arr =
[[ -83  -89   86   67  -73   16   78   78   83  -42  -85   98   75   87
    44   84]
 [ -23  -45  -29  -36  -75  -39   26   25  -55   86  107  -59  -88    7
   -71  -80]
 [  77   31   34   67    6   23   -9   26   75   63 -101   65   87  -11
   -80   69]
 [  70   56   89   46  -58   75  -12  -37  100  -84  -96   81   75   22
    82    4]
 [  89   12   50  -61  -87   -9  -66  -56  -93  -54  102  -54  -93  -60
    91  -65]]
Give the entry just left of the smallest entry.
63
The entry just left of 12 -> 89
Give the entry just right of 22.
82
Give the entry just right of the largest entry.
-59
The entry just left of 83 -> 78
Give the largest entry.
107
Give the entry just right of the smallest entry.
65
The entry just left of -84 is 100
Give the entry just left of 81.
-96
Give the entry just right of 50.
-61
The entry just left of -61: 50
Give the entry just right of -88.
7
The entry just left of -45 -> -23
The entry just left of -66: -9
The entry just right of 82 -> 4
Give the entry just right of 56.
89

a = [ -7  83  85  59  48  49  39 -22  -9]
Report the second entry from the left.
A: 83
Report the entry just right of the largest entry.
A: 59
Report the entry just left of -9.
A: -22
The fourth-last entry is 49

 18   25  -23   51  -70  -20   19   14   34  -43   10  -24  -24  -32
 28   24  -23   30  -14  -24    2   29  -12  -13   43   16   22   12
-16   17   25   20  -31   51  -42   30   -3  -10   16  -10   51   -7
-10   32   30   29   -7   32  -35  -20   -5   43   14    8   40  -23
 28   25  -24   50  -70  -21   10   17   25  -45   11  -20  -19  -34
-13   33   35   27    1   36  -37   -8    3   44   16    4   40  -28
-34   35   10   30  -22   12  -29   14  -26    3   32   14   20    5
 25   51  -19   20  -64   22    1  -11   16  -34   43  -42  -31  -27
  1   38    6   12  -77   16   45   20   -9    1   49    6   27  -16
The top entry of the column that holds the smallest entry: -70
The bottom-left entry is 1
The smallest entry in the first column is -34
Which number is the third entry on the diagonal from the top-right corner? -10
The last entry of the smallest entry's row is -16
The 1st entry in reading order: 18
The fourth entry, reading row by row is 51
The minimum: -77
The entry directly above -64 is -22
The third-last entry, reading row by row: 6
The top-right entry is -32
Which number is the entry just right of -5? 43
The entry directly above -12: 34
Which number is the third entry on the main diagonal? 25
Which number is the 4th entry from the end, reading row by row? 49
Which number is the entry just right of the smallest entry? 16
Which number is the entry just left of the smallest entry? 12
Which number is the 2nd entry in reading order? 25
